In the data rows, zero lies at 4.5, halfway between 4 and 5.
Some points, one per row:
4 & 7 & 3 & 5 & 2 & 5 & 5 & 4 & 4 & 3 & 6 & 5 & 3 & 4 & 4 & 4 & 2 & 4 & 4 & 4 & 3 & 2 & 6 & 7 \\
4 & 6 & 2 & 6 & 4 & 5 & 4 & 3 & 4 & 4 & 6 & 4 & 2 & 4 & 4 & 4 & 4 & 4 & 5 & 5 & 3 & 3 & 7 & 7 \\
4 & 5 & 2 & 6 & 4 & 4 & 3 & 3 & 4 & 3 & 4 & 7 & 2 & 6 & 5 & 3 & 5 & 5 & 4 & 4 & 1 & 4 & 6 & 7 \\
5 & 7 & 2 & 8 & 5 & 5 & 4 & 3 & 4 & 4 & 8 & 6 & 1 & 7 & 5 & 2 & 4 & 4 & 5 & 4 & 3 & 3 & 6 & 7 \\
5 & 2 & 6 & 3 & 4 & 3 & 4 & 5 & 6 & 5 & 3 & 4 & 6 & 6 & 6 & 4 & 5 & 5 & 2 & 4 & 5 & 5 & 6 & 2 \\
4 & 4 & 3 & 6 & 1 & 4 & 2 & 4 & 6 & 2 & 3 & 6 & 3 & 7 & 3 & 2 & 4 & 6 & 3 & 4 & 3 & 4 & 9 & 5 \\
6 & 2 & 8 & 3 & 4 & 3 & 4 & 5 & 7 & 4 & 2 & 5 & 6 & 3 & 2 & 4 & 5 & 3 & 2 & 3 & 6 & 7 & 5 & 4 \\
5 & 3 & 7 & 4 & 8 & 3 & 5 & 4 & 4 & 7 & 6 & 6 & 6 & 5 & 8 & 5 & 7 & 4 & 3 & 3 & 7 & 6 & 2 & 2 \\
5 & 5 & 4 & 6 & 3 & 5 & 4 & 4 & 4 & 4 & 5 & 3 & 4 & 6 & 6 & 3 & 5 & 6 & 3 & 4 & 4 & 4 & 8 & 3 \\
4 & 4 & 4 & 2 & 4 & 4 & 4 & 7 & 9 & 5 & 2 & 8 & 4 & 7 & 5 & 5 & 4 & 5 & 5 & 5 & 4 & 3 & 3 & 6 \\
6 & 5 & 6 & 2 & 9 & 4 & 8 & 3 & 1 & 8 & 7 & 3 & 7 & 1 & 7 & 6 & 6 & 3 & 4 & 4 & 9 & 6 & 4 & 3 \\
4 & 6 & 3 & 6 & 5 & 5 & 6 & 4 & 4 & 5 & 8 & 3 & 4 & 4 & 6 & 5 & 4 & 5 & 5 & 4 & 3 & 4 & 3 & 5 \\
4 & 4 & 5 & 4 & 6 & 4 & 6 & 4 & 4 & 5 & 6 & 5 & 5 & 4 & 7 & 6 & 6 & 5 & 4 & 5 & 6 & 5 & 4 & 4 \\
4 & 5 & 4 & 5 & 5 & 4 & 6 & 6 & 3 & 5 & 4 & 5 & 6 & 5 & 5 & 5 & 4 & 4 & 5 & 4 & 2 & 3 & 2 & 5 \\
4 & 5 & 3 & 6 & 2 & 6 & 4 & 4 & 7 & 3 & 3 & 4 & 3 & 6 & 3 & 4 & 4 & 7 & 6 & 6 & 2 & 3 & 7 & 7 \\
6 & 5 & 4 & 5 & 5 & 4 & 7 & 5 & 3 & 5 & 6 & 2 & 4 & 3 & 5 & 4 & 5 & 6 & 5 & 4 & 7 & 5 & 7 & 3 \\
6 & 5 & 2 & 7 & 5 & 6 & 5 & 4 & 3 & 4 & 6 & 2 & 3 & 5 & 6 & 5 & 5 & 7 & 6 & 5 & 5 & 5 & 6 & 5 \\
5 & 1 & 8 & 2 & 5 & 4 & 4 & 5 & 7 & 6 & 2 & 4 & 8 & 4 & 4 & 5 & 4 & 2 & 3 & 4 & 4 & 6 & 2 & 4 \\
4 & 0 & 7 & 2 & 6 & 2 & 3 & 5 & 6 & 5 & 2 & 8 & 7 & 5 & 5 & 5 & 5 & 4 & 1 & 4 & 4 & 7 & 3 & 3 \\
4 & 3 & 5 & 2 & 4 & 4 & 3 & 5 & 7 & 5 & 3 & 6 & 4 & 4 & 4 & 5 & 4 & 4 & 4 & 5 & 5 & 5 & 6 & 5 \\
4 & 7 & 3 & 4 & 6 & 4 & 7 & 4 & 1 & 5 & 7 & 2 & 4 & 3 & 6 & 4 & 5 & 6 & 5 & 4 & 5 & 4 & 6 & 2 \\
4 & 2 & 6 & 1 & 3 & 4 & 2 & 6 & 8 & 4 & 2 & 6 & 5 & 4 & 3 & 5 & 3 & 4 & 5 & 6 & 5 & 5 & 4 & 5 \\
6 & 2 & 7 & 3 & 4 & 3 & 4 & 5 & 5 & 4 & 1 & 6 & 6 & 5 & 4 & 5 & 6 & 5 & 3 & 4 & 6 & 6 & 5 & 2 \\
3 & 7 & 3 & 5 & 6 & 4 & 7 & 5 & 1 & 6 & 5 & 5 & 6 & 5 & 5 & 8 & 6 & 2 & 6 & 3 & 4 & 3 & 0 & 5 \\
4 & 2 & 7 & 2 & 5 & 5 & 3 & 6 & 7 & 6 & 4 & 6 & 6 & 6 & 5 & 5 & 5 & 5 & 4 & 5 & 7 & 6 & 3 & 3 \\
3 & 6 & 3 & 7 & 4 & 5 & 4 & 3 & 4 & 3 & 5 & 4 & 3 & 6 & 6 & 4 & 4 & 5 & 6 & 5 & 3 & 4 & 6 & 5 \\
4 & 4 & 5 & 5 & 3 & 4 & 3 & 5 & 5 & 3 & 4 & 5 & 5 & 4 & 4 & 5 & 4 & 3 & 5 & 4 & 4 & 5 & 4 & 5 \\
4 & 4 & 3 & 4 & 3 & 6 & 0 & 4 & 7 & 3 & 3 & 8 & 4 & 5 & 4 & 4 & 3 & 4 & 6 & 6 & 3 & 5 & 3 & 8 \\
5 & 6 & 2 & 7 & 3 & 5 & 4 & 4 & 5 & 3 & 5 & 4 & 1 & 5 & 2 & 3 & 4 & 6 & 6 & 5 & 3 & 3 & 8 & 8 \\
4 & 4 & 5 & 3 & 7 & 6 & 8 & 5 & 4 & 7 & 6 & 2 & 6 & 6 & 7 & 5 & 6 & 5 & 2 & 3 & 6 & 5 & 1 & 2 \\
4 & 5 & 4 & 5 & 4 & 6 & 2 & 4 & 6 & 4 & 5 & 6 & 4 & 4 & 5 & 5 & 4 & 4 & 7 & 7 & 4 & 4 & 2 & 7 \\
5 & 3 & 5 & 6 & 2 & 3 & 2 & 5 & 8 & 2 & 1 & 5 & 3 & 5 & 0 & 4 & 4 & 3 & 6 & 4 & 2 & 4 & 5 & 7 \\
4 & 4 & 4 & 2 & 3 & 3 & 3 & 5 & 6 & 3 & 3 & 6 & 4 & 4 & 4 & 4 & 3 & 6 & 4 & 5 & 4 & 5 & 7 & 4 \\
4 & 5 & 7 & 3 & 8 & 4 & 7 & 4 & 2 & 8 & 7 & 2 & 6 & 3 & 8 & 6 & 7 & 4 & 3 & 3 & 8 & 6 & 3 & 1 \\
4 & 6 & 6 & 5 & 7 & 3 & 6 & 3 & 0 & 5 & 5 & 2 & 6 & 3 & 6 & 5 & 6 & 3 & 5 & 3 & 5 & 6 & 3 & 2 \\
6 & 5 & 5 & 5 & 7 & 5 & 6 & 5 & 2 & 5 & 5 & 2 & 4 & 4 & 5 & 5 & 6 & 6 & 6 & 5 & 7 & 6 & 5 & 4 \\
4 & 6 & 5 & 6 & 5 & 5 & 5 & 3 & 2 & 4 & 7 & 2 & 5 & 3 & 5 & 5 & 4 & 3 & 5 & 4 & 5 & 5 & 3 & 5 \\
5 & 1 & 7 & 3 & 5 & 4 & 3 & 4 & 8 & 6 & 2 & 6 & 6 & 4 & 4 & 5 & 4 & 2 & 1 & 3 & 4 & 6 & 1 & 3 \\
5 & 3 & 5 & 3 & 5 & 5 & 5 & 5 & 5 & 6 & 3 & 5 & 6 & 7 & 6 & 6 & 6 & 5 & 3 & 3 & 6 & 5 & 3 & 3 \\
4 & 3 & 3 & 3 & 3 & 4 & 2 & 4 & 8 & 3 & 3 & 7 & 2 & 5 & 3 & 3 & 3 & 5 & 4 & 5 & 3 & 4 & 8 & 7 \\
6 & 5 & 4 & 5 & 5 & 5 & 7 & 4 & 3 & 4 & 6 & 2 & 3 & 3 & 5 & 4 & 5 & 6 & 4 & 5 & 6 & 5 & 8 & 3 \\
4 & 6 & 3 & 4 & 4 & 6 & 6 & 5 & 4 & 2 & 4 & 3 & 3 & 2 & 1 & 4 & 3 & 4 & 6 & 6 & 4 & 2 & 6 & 7 \\
5 & 6 & 2 & 6 & 4 & 5 & 5 & 3 & 3 & 4 & 6 & 5 & 1 & 5 & 5 & 3 & 4 & 7 & 6 & 6 & 6 & 4 & 9 & 5 \\
4 & 4 & 7 & 5 & 7 & 5 & 6 & 4 & 3 & 7 & 6 & 2 & 7 & 3 & 6 & 5 & 4 & 3 & 5 & 4 & 4 & 5 & 2 & 3 \\
4 & 6 & 3 & 7 & 5 & 6 & 5 & 4 & 2 & 5 & 6 & 3 & 4 & 4 & 4 & 4 & 4 & 4 & 5 & 5 & 3 & 3 & 2 & 5 \\
4 & 6 & 3 & 6 & 1 & 4 & 4 & 5 & 3 & 3 & 5 & 4 & 3 & 3 & 2 & 2 & 3 & 4 & 5 & 5 & 2 & 2 & 7 & 6 \\
5 & 3 & 4 & 5 & 5 & 5 & 4 & 5 & 3 & 4 & 3 & 5 & 6 & 6 & 5 & 6 & 6 & 6 & 5 & 4 & 4 & 6 & 2 & 4 \\
5 & 8 & 2 & 7 & 6 & 6 & 7 & 3 & 1 & 5 & 8 & 3 & 2 & 4 & 6 & 4 & 5 & 6 & 6 & 6 & 6 & 3 & 7 & 5 \\
5 & 3 & 6 & 2 & 6 & 4 & 4 & 5 & 6 & 6 & 4 & 5 & 6 & 3 & 5 & 7 & 4 & 4 & 6 & 6 & 7 & 6 & 4 & 3 \\
5 & 3 & 4 & 5 & 3 & 4 & 3 & 4 & 6 & 4 & 2 & 6 & 4 & 6 & 3 & 4 & 5 & 4 & 4 & 4 & 3 & 5 & 6 & 6 \\
4 & 4 & 4 & 4 & 4 & 6 & 3 & 4 & 6 & 5 & 5 & 7 & 5 & 5 & 6 & 5 & 4 & 4 & 6 & 7 & 4 & 5 & 1 & 6 \\
5 & 4 & 4 & 7 & 3 & 4 & 1 & 3 & 8 & 1 & 1 & 8 & 5 & 4 & 0 & 5 & 2 & 3 & 7 & 6 & 0 & 3 & 6 & 9 \\
4 & 5 & 3 & 6 & 1 & 5 & 3 & 4 & 5 & 2 & 5 & 5 & 2 & 6 & 4 & 3 & 3 & 5 & 4 & 4 & 3 & 3 & 6 & 5 \\
5 & 8 & 3 & 5 & 7 & 5 & 7 & 3 & 1 & 6 & 7 & 3 & 4 & 2 & 6 & 5 & 5 & 4 & 5 & 4 & 6 & 4 & 6 & 5 \\
5 & 4 & 4 & 5 & 3 & 4 & 3 & 5 & 5 & 2 & 2 & 4 & 4 & 5 & 2 & 5 & 4 & 7 & 5 & 5 & 5 & 5 & 8 & 5 \\
4 & 4 & 5 & 4 & 4 & 5 & 4 & 4 & 6 & 4 & 5 & 5 & 5 & 4 & 6 & 5 & 5 & 4 & 3 & 4 & 3 & 5 & 3 & 5 \\
Here are 24 more points, each followed by its number:
4 & 2 & 6 & 3 & 1 & 4 & 2 & 5 & 7 & 3 & 2 & 6 & 5 & 5 & 4 & 4 & 4 & 4 & 2 & 4 & 4 & 6 & 4 & 3 \\ 0
4 & 3 & 5 & 4 & 5 & 4 & 5 & 5 & 6 & 5 & 4 & 3 & 5 & 4 & 3 & 4 & 3 & 3 & 4 & 4 & 2 & 4 & 2 & 4 \\ 1
4 & 7 & 5 & 3 & 2 & 5 & 5 & 5 & 3 & 5 & 6 & 2 & 3 & 2 & 4 & 5 & 4 & 4 & 7 & 5 & 7 & 4 & 6 & 4 \\ 2
5 & 2 & 6 & 5 & 5 & 3 & 3 & 4 & 7 & 5 & 3 & 6 & 6 & 7 & 5 & 4 & 5 & 3 & 3 & 3 & 4 & 6 & 4 & 3 \\ 3
5 & 3 & 5 & 3 & 3 & 4 & 1 & 6 & 9 & 4 & 2 & 6 & 3 & 7 & 4 & 3 & 3 & 5 & 7 & 5 & 4 & 4 & 3 & 5 \\ 4
6 & 4 & 6 & 3 & 6 & 5 & 8 & 5 & 2 & 6 & 7 & 2 & 5 & 2 & 5 & 4 & 6 & 5 & 4 & 4 & 8 & 6 & 5 & 2 \\ 5
4 & 3 & 6 & 3 & 5 & 4 & 5 & 4 & 7 & 5 & 4 & 7 & 5 & 5 & 5 & 6 & 5 & 5 & 3 & 5 & 5 & 5 & 5 & 5 \\ 6
5 & 5 & 3 & 5 & 2 & 4 & 1 & 6 & 9 & 3 & 3 & 6 & 1 & 7 & 3 & 2 & 2 & 5 & 8 & 6 & 2 & 3 & 5 & 7 \\ 7
3 & 6 & 2 & 4 & 3 & 4 & 4 & 5 & 5 & 3 & 6 & 4 & 4 & 5 & 3 & 3 & 3 & 4 & 5 & 4 & 3 & 3 & 7 & 5 \\ 8
4 & 6 & 5 & 6 & 5 & 4 & 6 & 4 & 0 & 5 & 4 & 3 & 6 & 3 & 7 & 7 & 6 & 5 & 4 & 4 & 6 & 4 & 4 & 3 \\ 9
6 & 8 & 2 & 8 & 6 & 5 & 7 & 4 & 0 & 4 & 7 & 1 & 2 & 3 & 4 & 4 & 6 & 6 & 7 & 5 & 6 & 4 & 6 & 6 \\ 10
4 & 4 & 4 & 4 & 1 & 4 & 2 & 5 & 5 & 2 & 4 & 6 & 3 & 4 & 2 & 3 & 4 & 4 & 5 & 5 & 3 & 5 & 5 & 6 \\ 11
4 & 2 & 6 & 2 & 6 & 2 & 3 & 4 & 4 & 5 & 3 & 7 & 7 & 5 & 6 & 5 & 6 & 4 & 2 & 4 & 4 & 7 & 3 & 3 \\ 12
5 & 6 & 4 & 7 & 5 & 6 & 5 & 4 & 3 & 5 & 6 & 2 & 4 & 3 & 4 & 4 & 4 & 3 & 6 & 5 & 3 & 4 & 4 & 6 \\ 13
6 & 6 & 4 & 7 & 7 & 4 & 6 & 3 & 2 & 6 & 8 & 5 & 3 & 6 & 7 & 3 & 6 & 4 & 4 & 4 & 6 & 5 & 4 & 4 \\ 14
5 & 6 & 3 & 7 & 7 & 4 & 6 & 3 & 0 & 7 & 8 & 3 & 4 & 5 & 7 & 3 & 5 & 2 & 3 & 2 & 4 & 5 & 1 & 2 \\ 15
4 & 5 & 6 & 3 & 6 & 5 & 6 & 5 & 4 & 7 & 5 & 3 & 5 & 2 & 5 & 6 & 5 & 3 & 6 & 5 & 7 & 5 & 2 & 4 \\ 16
4 & 4 & 5 & 4 & 6 & 4 & 5 & 4 & 5 & 5 & 4 & 6 & 6 & 5 & 6 & 6 & 6 & 5 & 4 & 5 & 6 & 5 & 4 & 4 \\ 17
5 & 5 & 5 & 3 & 7 & 5 & 6 & 4 & 3 & 7 & 6 & 3 & 6 & 3 & 6 & 7 & 4 & 4 & 6 & 6 & 8 & 5 & 3 & 3 \\ 18
5 & 2 & 5 & 2 & 3 & 3 & 2 & 5 & 9 & 4 & 2 & 7 & 4 & 5 & 3 & 4 & 4 & 4 & 3 & 5 & 4 & 5 & 7 & 6 \\ 19
4 & 1 & 5 & 2 & 3 & 5 & 3 & 5 & 9 & 4 & 2 & 6 & 5 & 7 & 4 & 5 & 5 & 5 & 2 & 4 & 4 & 5 & 4 & 5 \\ 20
5 & 2 & 6 & 2 & 4 & 4 & 4 & 6 & 6 & 5 & 2 & 7 & 6 & 6 & 7 & 5 & 5 & 7 & 4 & 5 & 5 & 5 & 5 & 3 \\ 21
6 & 2 & 6 & 1 & 5 & 3 & 3 & 6 & 6 & 4 & 1 & 6 & 6 & 5 & 3 & 5 & 4 & 3 & 3 & 4 & 6 & 6 & 4 & 3 \\ 22
5 & 4 & 6 & 4 & 5 & 4 & 6 & 5 & 2 & 6 & 5 & 2 & 6 & 5 & 7 & 5 & 5 & 5 & 3 & 3 & 6 & 5 & 5 & 1 \\ 23
Which three of these numbered points are nearest to each point below, ignoring the 2 directions in which the first points spread most? Their numbers follow each, nearest first.
5 & 6 & 6 & 4 & 5 & 4 & 6 & 5 & 1 & 5 & 6 & 5 & 6 & 2 & 4 & 5 & 5 & 3 & 4 & 5 & 5 & 5 & 3 & 4 \\ > 11 13 16
4 & 3 & 6 & 4 & 7 & 6 & 7 & 4 & 4 & 5 & 3 & 4 & 6 & 4 & 6 & 7 & 6 & 5 & 5 & 4 & 7 & 5 & 3 & 3 \\ > 17 6 10
4 & 4 & 4 & 4 & 3 & 4 & 4 & 4 & 7 & 3 & 4 & 8 & 4 & 6 & 4 & 5 & 5 & 5 & 4 & 5 & 3 & 4 & 6 & 7 \\ > 6 17 20
5 & 7 & 3 & 7 & 4 & 5 & 3 & 5 & 4 & 5 & 6 & 3 & 1 & 6 & 5 & 3 & 3 & 5 & 8 & 5 & 4 & 3 & 3 & 5 \\ > 7 4 16
5 & 5 & 6 & 7 & 4 & 4 & 5 & 4 & 2 & 4 & 5 & 4 & 6 & 3 & 5 & 6 & 6 & 4 & 4 & 3 & 5 & 6 & 3 & 5 \\ > 9 11 10
5 & 2 & 6 & 2 & 5 & 6 & 6 & 5 & 6 & 6 & 3 & 4 & 6 & 6 & 6 & 5 & 6 & 4 & 2 & 3 & 5 & 6 & 2 & 2 \\ > 20 0 23
4 & 5 & 5 & 4 & 4 & 5 & 4 & 4 & 4 & 4 & 6 & 4 & 5 & 3 & 4 & 5 & 4 & 3 & 4 & 4 & 5 & 5 & 4 & 5 \\ > 11 13 8
3 & 5 & 3 & 4 & 3 & 4 & 4 & 5 & 6 & 3 & 5 & 5 & 4 & 5 & 2 & 3 & 2 & 4 & 4 & 4 & 2 & 3 & 7 & 6 \\ > 8 1 19
6 & 6 & 4 & 6 & 6 & 5 & 7 & 5 & 1 & 5 & 6 & 1 & 3 & 4 & 5 & 5 & 7 & 6 & 6 & 5 & 7 & 6 & 5 & 4 \\ > 10 5 22
5 & 4 & 5 & 5 & 4 & 4 & 5 & 5 & 4 & 4 & 4 & 3 & 4 & 6 & 5 & 3 & 5 & 6 & 3 & 4 & 4 & 4 & 7 & 4 \\ > 23 20 0
4 & 4 & 5 & 3 & 3 & 4 & 2 & 5 & 8 & 4 & 3 & 6 & 4 & 4 & 2 & 4 & 3 & 3 & 6 & 6 & 4 & 4 & 5 & 7 \\ > 16 18 13
6 & 2 & 9 & 4 & 5 & 2 & 4 & 6 & 6 & 6 & 1 & 3 & 7 & 4 & 3 & 6 & 6 & 3 & 5 & 3 & 6 & 7 & 2 & 3 \\ > 10 13 16
5 & 8 & 2 & 9 & 4 & 6 & 5 & 3 & 3 & 4 & 5 & 3 & 1 & 6 & 5 & 3 & 5 & 5 & 6 & 4 & 3 & 4 & 7 & 7 \\ > 3 14 17
4 & 2 & 5 & 1 & 4 & 4 & 3 & 5 & 8 & 4 & 1 & 7 & 6 & 4 & 3 & 6 & 3 & 4 & 5 & 6 & 6 & 5 & 5 & 5 \\ > 18 16 17
5 & 2 & 5 & 3 & 5 & 3 & 2 & 4 & 5 & 4 & 2 & 7 & 6 & 6 & 5 & 4 & 5 & 4 & 2 & 4 & 3 & 6 & 4 & 4 \\ > 12 3 17
4 & 4 & 5 & 6 & 1 & 4 & 1 & 4 & 6 & 1 & 2 & 7 & 5 & 4 & 3 & 5 & 5 & 4 & 4 & 4 & 2 & 5 & 5 & 8 \\ > 9 11 12
4 & 3 & 5 & 5 & 1 & 4 & 3 & 4 & 5 & 3 & 4 & 5 & 4 & 5 & 4 & 4 & 4 & 5 & 3 & 4 & 4 & 5 & 5 & 3 \\ > 0 23 11
3 & 5 & 5 & 4 & 6 & 3 & 6 & 6 & 3 & 6 & 3 & 6 & 7 & 5 & 5 & 7 & 6 & 2 & 5 & 3 & 4 & 4 & 0 & 3 \\ > 9 17 1
5 & 2 & 6 & 3 & 4 & 4 & 1 & 6 & 9 & 4 & 1 & 7 & 3 & 7 & 3 & 4 & 3 & 4 & 7 & 5 & 4 & 4 & 3 & 5 \\ > 4 7 18
4 & 3 & 7 & 0 & 3 & 3 & 4 & 6 & 6 & 5 & 3 & 4 & 6 & 2 & 4 & 7 & 4 & 4 & 5 & 5 & 9 & 5 & 6 & 3 \\ > 2 5 18
6 & 5 & 3 & 6 & 2 & 4 & 2 & 5 & 5 & 1 & 3 & 5 & 2 & 5 & 1 & 3 & 4 & 7 & 6 & 5 & 3 & 5 & 9 & 8 \\ > 10 22 5
4 & 5 & 2 & 9 & 2 & 5 & 2 & 4 & 7 & 3 & 4 & 7 & 3 & 9 & 1 & 3 & 4 & 4 & 5 & 5 & 0 & 3 & 7 & 9 \\ > 3 14 17
4 & 7 & 3 & 9 & 6 & 6 & 5 & 2 & 3 & 4 & 6 & 3 & 5 & 3 & 4 & 6 & 3 & 2 & 7 & 5 & 1 & 3 & 4 & 8 \\ > 13 1 16
6 & 4 & 3 & 6 & 5 & 5 & 4 & 4 & 6 & 4 & 3 & 5 & 2 & 5 & 3 & 3 & 4 & 5 & 6 & 5 & 3 & 4 & 6 & 7 \\ > 10 19 17
5 & 3 & 5 & 3 & 5 & 4 & 5 & 6 & 5 & 5 & 4 & 6 & 6 & 5 & 7 & 5 & 5 & 7 & 4 & 5 & 5 & 5 & 5 & 2 \\ > 21 17 23
4 & 8 & 1 & 6 & 5 & 6 & 7 & 5 & 3 & 6 & 8 & 5 & 3 & 7 & 7 & 5 & 4 & 5 & 7 & 5 & 3 & 2 & 3 & 6 \\ > 7 4 17
5 & 3 & 6 & 4 & 4 & 4 & 5 & 5 & 5 & 5 & 4 & 3 & 5 & 6 & 6 & 4 & 5 & 6 & 3 & 3 & 6 & 5 & 6 & 2 \\ > 23 0 20
4 & 8 & 2 & 9 & 4 & 5 & 6 & 3 & 0 & 4 & 8 & 1 & 1 & 6 & 6 & 2 & 5 & 6 & 5 & 4 & 4 & 3 & 7 & 4 \\ > 3 23 0
5 & 3 & 7 & 4 & 8 & 6 & 7 & 4 & 3 & 8 & 5 & 1 & 6 & 3 & 7 & 6 & 5 & 5 & 5 & 6 & 7 & 5 & 2 & 2 \\ > 18 16 13
5 & 3 & 8 & 4 & 8 & 5 & 5 & 4 & 5 & 6 & 2 & 5 & 9 & 2 & 4 & 8 & 5 & 2 & 5 & 4 & 4 & 6 & 1 & 5 \\ > 13 16 10
5 & 3 & 3 & 5 & 4 & 4 & 3 & 5 & 7 & 4 & 4 & 6 & 3 & 8 & 4 & 3 & 4 & 4 & 4 & 4 & 3 & 4 & 5 & 6 \\ > 3 14 20
6 & 3 & 7 & 2 & 6 & 3 & 4 & 5 & 4 & 5 & 3 & 5 & 6 & 4 & 4 & 5 & 5 & 3 & 3 & 3 & 8 & 6 & 3 & 2 \\ > 22 11 10
4 & 5 & 2 & 5 & 1 & 4 & 2 & 3 & 8 & 1 & 3 & 8 & 2 & 6 & 2 & 4 & 3 & 5 & 5 & 6 & 1 & 3 & 8 & 9 \\ > 6 17 19
4 & 6 & 4 & 5 & 6 & 5 & 6 & 4 & 3 & 6 & 6 & 3 & 5 & 3 & 6 & 6 & 5 & 4 & 6 & 6 & 6 & 5 & 4 & 4 \\ > 18 16 17
5 & 4 & 5 & 3 & 4 & 3 & 2 & 5 & 5 & 3 & 2 & 6 & 4 & 5 & 2 & 4 & 4 & 4 & 3 & 4 & 5 & 5 & 5 & 5 \\ > 22 11 10
4 & 4 & 4 & 5 & 4 & 6 & 4 & 4 & 6 & 2 & 3 & 6 & 3 & 5 & 3 & 5 & 4 & 6 & 6 & 5 & 4 & 4 & 6 & 6 \\ > 17 6 10
4 & 4 & 4 & 4 & 4 & 4 & 2 & 5 & 7 & 4 & 3 & 7 & 4 & 7 & 3 & 3 & 3 & 3 & 5 & 5 & 2 & 3 & 2 & 6 \\ > 7 1 4
4 & 3 & 5 & 6 & 4 & 4 & 2 & 3 & 9 & 2 & 0 & 8 & 6 & 4 & 1 & 6 & 2 & 3 & 6 & 5 & 0 & 4 & 5 & 9 \\ > 13 17 16
3 & 5 & 4 & 3 & 3 & 3 & 4 & 5 & 6 & 3 & 5 & 6 & 5 & 5 & 2 & 4 & 3 & 4 & 3 & 3 & 3 & 3 & 7 & 5 \\ > 8 19 22
4 & 4 & 7 & 0 & 2 & 4 & 3 & 6 & 6 & 4 & 3 & 4 & 5 & 2 & 4 & 6 & 4 & 4 & 5 & 5 & 8 & 5 & 7 & 4 \\ > 2 5 19
4 & 4 & 6 & 4 & 4 & 4 & 4 & 4 & 4 & 5 & 5 & 4 & 6 & 3 & 5 & 6 & 5 & 3 & 4 & 4 & 5 & 6 & 3 & 4 \\ > 11 13 0
4 & 6 & 3 & 7 & 2 & 5 & 4 & 3 & 3 & 3 & 7 & 3 & 3 & 5 & 5 & 4 & 4 & 4 & 4 & 4 & 3 & 4 & 5 & 4 \\ > 0 11 3
4 & 5 & 3 & 6 & 4 & 5 & 4 & 3 & 5 & 4 & 7 & 5 & 3 & 6 & 6 & 3 & 5 & 5 & 5 & 5 & 3 & 4 & 5 & 5 \\ > 3 14 17
4 & 3 & 6 & 4 & 2 & 4 & 3 & 5 & 5 & 4 & 4 & 5 & 6 & 5 & 5 & 4 & 4 & 4 & 1 & 3 & 4 & 5 & 4 & 3 \\ > 0 23 11
4 & 2 & 8 & 0 & 4 & 4 & 3 & 6 & 8 & 5 & 2 & 6 & 7 & 3 & 4 & 6 & 5 & 3 & 4 & 5 & 6 & 6 & 2 & 4 \\ > 16 18 2
4 & 5 & 2 & 6 & 3 & 3 & 2 & 4 & 5 & 2 & 4 & 8 & 3 & 7 & 4 & 2 & 4 & 5 & 4 & 5 & 1 & 4 & 7 & 8 \\ > 12 14 3
4 & 7 & 4 & 7 & 6 & 5 & 7 & 3 & 0 & 6 & 8 & 0 & 4 & 5 & 8 & 4 & 6 & 5 & 4 & 3 & 6 & 4 & 4 & 2 \\ > 3 0 23
4 & 3 & 6 & 4 & 3 & 4 & 4 & 5 & 5 & 4 & 3 & 4 & 5 & 6 & 5 & 4 & 5 & 5 & 3 & 3 & 5 & 5 & 6 & 3 \\ > 23 0 20
4 & 3 & 3 & 4 & 4 & 5 & 4 & 5 & 7 & 5 & 2 & 6 & 4 & 8 & 4 & 5 & 5 & 6 & 3 & 4 & 5 & 4 & 4 & 5 \\ > 20 17 6
4 & 7 & 3 & 6 & 6 & 5 & 7 & 4 & 0 & 6 & 8 & 3 & 4 & 5 & 9 & 4 & 5 & 7 & 5 & 5 & 5 & 4 & 5 & 2 \\ > 21 17 23
4 & 5 & 4 & 4 & 2 & 5 & 2 & 5 & 8 & 3 & 3 & 6 & 3 & 4 & 2 & 4 & 2 & 4 & 6 & 6 & 2 & 3 & 5 & 7 \\ > 16 18 13
4 & 7 & 4 & 6 & 4 & 5 & 6 & 5 & 0 & 5 & 8 & 1 & 4 & 3 & 6 & 4 & 5 & 5 & 6 & 4 & 5 & 3 & 4 & 3 \\ > 11 0 23
4 & 7 & 2 & 8 & 5 & 6 & 4 & 2 & 1 & 4 & 8 & 4 & 2 & 6 & 7 & 3 & 4 & 3 & 5 & 4 & 4 & 3 & 4 & 5 \\ > 15 14 3
4 & 4 & 3 & 5 & 3 & 4 & 4 & 5 & 7 & 4 & 5 & 4 & 4 & 4 & 2 & 3 & 2 & 3 & 5 & 4 & 0 & 3 & 3 & 5 \\ > 1 13 8
5 & 2 & 6 & 3 & 5 & 4 & 4 & 5 & 8 & 4 & 2 & 7 & 5 & 5 & 3 & 5 & 4 & 5 & 3 & 4 & 5 & 5 & 6 & 5 \\ > 6 19 17
4 & 8 & 3 & 9 & 4 & 6 & 6 & 3 & 0 & 4 & 8 & 1 & 2 & 5 & 6 & 2 & 5 & 5 & 4 & 3 & 4 & 3 & 6 & 4 \\ > 0 3 23
6 & 5 & 5 & 5 & 6 & 5 & 7 & 5 & 2 & 5 & 7 & 1 & 4 & 3 & 5 & 4 & 5 & 6 & 4 & 4 & 8 & 5 & 6 & 2 \\ > 5 22 23
6 & 5 & 4 & 5 & 4 & 4 & 6 & 5 & 4 & 4 & 5 & 3 & 3 & 3 & 4 & 3 & 4 & 6 & 4 & 5 & 6 & 5 & 8 & 4 \\ > 5 19 22
4 & 4 & 4 & 5 & 3 & 3 & 4 & 5 & 7 & 3 & 3 & 4 & 4 & 4 & 1 & 3 & 3 & 3 & 4 & 4 & 0 & 4 & 3 & 5 \\ > 1 13 8
5 & 3 & 8 & 3 & 8 & 6 & 7 & 6 & 2 & 7 & 6 & 4 & 7 & 4 & 8 & 6 & 7 & 5 & 4 & 5 & 9 & 6 & 1 & 1 \\ > 17 21 6
5 & 6 & 6 & 6 & 6 & 4 & 6 & 5 & 1 & 6 & 5 & 2 & 5 & 4 & 5 & 5 & 7 & 4 & 6 & 3 & 6 & 6 & 1 & 3 \\ > 10 13 11
6 & 6 & 2 & 8 & 4 & 4 & 4 & 5 & 4 & 3 & 6 & 4 & 1 & 6 & 3 & 1 & 4 & 5 & 5 & 4 & 3 & 4 & 5 & 5 \\ > 3 14 15
